One turn or mirror swaps these rows in pairs. Which row does each one swap with?
The rows were stretched afterwards, more along some directions than others.
vid: [-39  27 -30  -5   5 -38   3 -22  21 -38  35  -7 -10   7  12 -19  47  -3
  -8  12 -26   0  12]
funoz: [-27   6 -40   7  20  24 -13 -23  25 -32  31 -15  24  25  17   5  20 -64
  25  29 -16  12  12]
doku: [ -1 -49  16  53  -8  -7 -12  18 -22   8  -8  12 -15   6  31  28 -18   0
  17   6  -5  20  -6]
laz: [  7 -33  15  10   9 -12 -17   6   3 -21  40 -29 -11   3   4  -6 -29  17
 -14   5   5  14  38]
Pepim: [-37  47 -22 -10  -4 -13  21  10  18  -8   8  26 -21 -32 -28 -28  63  -2
 -13   7 -17 -10  21]
pov: [-42  10  -2  32  28  -8   0   3  29 -11  13  22 -20  14 -10  22  10 -16
 -22   0 -51  -9  12]
zagi: [-17  -9  -4 -14 -13 -37 -19  -6   6 -19  29  -6   1  23   0 -29  16 -15
  -5   7 -10  13  22]
Vabe: [-40  43 -30 -13   4 -26  14  -3  23 -16  16  12 -15 -27 -21 -31  56   5
 -19   6 -17 -10  19]
pif: [  8  25   6  23  -8  -5  -3 -11  -9 -24 -21 -26   3  39  48  27  -9 -45
  48  59 -48 -24  -6]
Gib: [ -4 -19   1  -1 -14  32  13  -1   9 -11 -22  -7 -27  12  15  -7 -21  18
  12  29 -24 -27  17]
kudiz: [ -4  46  -2   9 -14  -6  -1 -15  -7 -23  14 -28 -10  24  29 -14  19 -33
  39  60 -45 -18  17]
refab: [ 26   6  20 -12 -16   3   6   1   7  -9 -16   6  32 -12 -10  36 -12 -31
   4  14  24  -9  -9]
Busos: [ 21  25  19  -5 -20  -5   4  16   5   0   0   2  21 -25 -26   1 -12 -16
 -14  22  19  -6  21]
nizok: [-19  22   5 -14  39  -2   8   2  12  12   2  22  36 -30 -36   6  -3   1
 -30  12  21 -10  -6]
Gume: [-44  13  -2  16  38  -9   4   2  41 -15   9  23 -20  -5 -12  29  14  -1
 -32   3 -47 -22  10]
nol: [ 28  12  -5 -11 -21  54   8 -20  16 -41  31 -44  13   9  20  -4 -34 -24
  -2  44  15  -6  38]
Sir: [-14 -52   3  56  -3   3 -20  10 -13   2  -6   4 -17  12  38  29  -8 -17
  23   0 -12  23  -4]
momaf: [ -5  46  -3  -4  -2 -12   6 -11   9 -28  20 -16   6  12  16  -8  25 -17
  20  59 -41 -31  20]
pato: [-42  29 -26  -7   5 -38   4 -12  21 -34  29   1 -11   0  -3 -24  51   4
 -10   9 -23  -9  19]
zos: [ -2 -20   3  -3 -15  33  11   3   1   0 -23  -9  -7  15   9 -15 -26  11
  21  42 -14 -26  20]
neb: [-33 -33 -22  52   6   1 -19  -8   4 -21  17  -1 -14  33  40  19  13 -55
  23  11 -29  33   7]
Vimo: [-31  45 -19 -10  -4   4  18   9  11  -4   4  25 -28 -28 -18 -25  60 -24
  10  19 -26  -4  22]
nak: [  8 -45  23  40  -8  -2  -1  23 -11  13 -19  14 -17 -12  13  37 -18  25
   7  -6   4   2  -3]
fom: [ -7 -13  -5  -3 -12 -46  -1   0  19 -33  18   6   6  42  -3 -11  17  -3
   4  17 -37 -14  22]
mefu: [-29 -19 -39  28  12  13 -25 -24  16 -27  26 -10   5  29  34   9  13 -68
  24  18 -27  30   6]
gesas: [-12  14 -19 -12  33  12   2 -17  22 -13   5  -4  44  -4 -11  15   5 -23
   1  27  10 -15  -3]
fusa: [-35  45 -22 -11  -2 -31  19   7  20 -19  16  25 -12 -28 -27 -28  62   2
 -15   9 -19 -15  17]
tovag: [ -5 -19  -7  -9 -18 -35  -9 -10  15 -30  20  -7  11  38   5 -10  12 -14
  12  12 -22  -9  17]
Ser: [ -3  -9  -8  16 -18  26  13   1   1  -3 -24   9  -9  17  16   0 -17  12
   8  26 -22  -8   6]
rafes: [-34   4  34   4  21   2   6   6   1   5  14  33 -16 -18 -13  11   5   3
 -43   0  15  -2   7]
Puros: [ 10  16 -15  -9  -9  46  -5 -13   5 -25  35 -62  -5   0  17 -34 -32 -16
  -5  38  12  11  44]
Lofa: [ 22 -35  39  30 -13 -11   3  29 -22   9 -26  17   3  -9  10  28 -23  30
  16  14   5  -8  -7]
nafa: [-14  23   0 -16  36   1   6  -4  17  -6   4  13  41 -19 -31  16   1  -9
 -20  17  19 -16  -3]
Logi: [  4   9 -17  -4  -4  51  -9 -17  11 -27  33 -66  -7   1  19 -24 -37 -18
  -8  38   9   7  39]
reti: [ 13  -8   7  13  -3  -2 -10   6 -22 -14  42 -22  -6  12  15 -21  -3 -24
  10  28   2  24  41]
kifuv: [ -5  59  -3   2  -4  -6   5  -7   8 -25  10 -12  -3  15  18  -5  28 -30
  22  59 -49 -28  17]
Tofeb: [ 25  13  19  -4 -13   3   2   1   5  -7 -13   0  33 -16  -6  29 -16 -31
   2  26  27  -5  -3]
zemu: [-34  47 -28 -17  -8 -17  22  -2  21 -15   5  22 -19 -34 -24 -25  63  -3
 -12   3 -23 -14  11]
nofaz: [ -5  33  -2   3 -14  10   8  12 -24   3  14   2 -11 -10 -11 -26  35 -43
  22  36 -13   4  23]
temo: [ 23  -6  23 -11  -8   8   1   2  -2   0 -14  11  47   4  -6  34 -21 -29
   0  21  32   6 -14]
Goso: [-16 -15  -4 -12 -16 -29 -15  -4   5 -19  31 -19  -1  23   5 -30  14 -12
  -2  10  -5  16  25]
Gapa: [-16 -38   0  64 -10  -6 -17   6 -17  -4  -4  22 -16  10  35  30   3 -33
  28   9 -23  23  -3]
Kigaz: [-12  13 -33 -14  27  22  -6 -29  27 -29  20 -20  39  18   6   8   5 -45
  13  36   0  -4   5]
tise: [ -5  37  -6   2 -16  -1  18  18 -12  -1   7  19 -14 -22  -9 -25  48 -38
  18  30 -22   5  20]
Mefef: [ 20  16 -12 -11 -21  48  12 -23  26 -51  34 -43   3  12  21   4 -22 -30
  -6  37  10   1  41]
mil: [-42  42 -27  -7  -3  -8  13   3  17 -10   7  19 -30 -38 -18 -25  56  -3
 -10   2 -19  -5  22]
deka: [-15   9 -33  -8  26  16  -5 -23  20 -33  22 -17  41  22   9   9   6 -41
  16  34  -8  -6   8]
Fid: [  2 -21 -11  10 -15 -33  -4 -12  16 -42   0 -10  10  60  27  16  -2 -18
  25  30 -44 -13   7]
kip: [-33  27 -10  29   0 -31  -6  -1  24 -17  31  22 -18  24  -9 -11  19 -17
 -29   9 -56  -4  37]
Reb: [-16 -51   6  58  -1   1 -20  11 -20   5  -9  10 -18   9  39  26  -8 -17
  21  -1  -5  27  -4]
padez: [-14  14 -33 -19  28  15  -1 -29  29 -29  16 -15  41   6  -2  11   6 -39
   4  24  -3  -9  -2]
pasa: [ 15 -23  10   9  -2  -5 -12   4  -6 -21  43 -38  -9  13  10 -16 -27  -3
  -1  28   5  23  43]
lovo: [ 17  -2  10   8  -6   0  -5  10 -19 -11  36 -20 -10   6  10 -19  -3 -20
  11  31  -4  16  40]
Dizop: [-16 -13   8   0  15   2 -18 -33  -6 -39  46 -37  18  52  46  -3  -7 -33
  14  46   0  -1  12]
vazu: [  7  28   3   6 -12   1   7  10 -21   0  24   1  -5  -4  -2 -30  22 -44
  18  46  -8  16  34]
gaben: [  2   3  -5   7 -21  23  21   3   2  -8 -18   8 -12  16   9  -6 -11  17
   4  36 -29 -18  13]
mer: [ 20 -32  10  11  -1  -4 -13   6  -9 -16  38 -42  -8  10  17  -7 -23   8
  10  17   5   8  36]
pogu: [ 15 -20  13  19  -3  -7 -14  13 -20 -11  48 -29  -8   5  12 -21 -18  -9
   1  24   7  25  39]
riv: [-46  19 -12  22  31 -11  -6  -3  38 -15  10  22 -16  18  -4  16  18 -15
 -20  12 -60 -17  14]
nipi: [-12  24 -26 -16  30   4   6 -19  26 -21  10   0  46   1 -13  11   8 -24
  -7  27   4 -12  -3]
Posa: [ 20  -5  23  -4  -8  -3  -4   4  -4  -6 -14  13  50   5  -1  37 -13 -35
   4  16  27   4 -20]
Bato: [-39 -23 -37  40   5  12 -26 -22   6 -34  34 -26 -15  39  40  12  21 -68
  27  10 -31  30   9]
sus: [ 11 -38  28  41 -16  -7   0  30 -21  14 -17  15   0  -5   8  20 -21  15
  11  16   6   9   1]
nozad: [  6  -2   5  19  -1 -11  -7  13 -22 -26  45 -28 -18   9  12 -21   8 -36
  20  34 -22  13  42]
Tefe: [-15  17 -25 -15  32   5  -3 -22  26 -25  18  -7  43   4  -8   9   4 -32
  -1  30   6  -7   0]
Lir: [-39  40 -28 -13   6 -26  18  -4  28 -24  19  13 -24 -22 -19 -22  63   7
 -19   2 -23 -13  24]

Swapped with pov: kudiz
Swapped with mer: nak
Swapped with pif: kip
Swapped with pato: nafa
Swapped with Sir: lovo
Swapped with nipi: Vabe

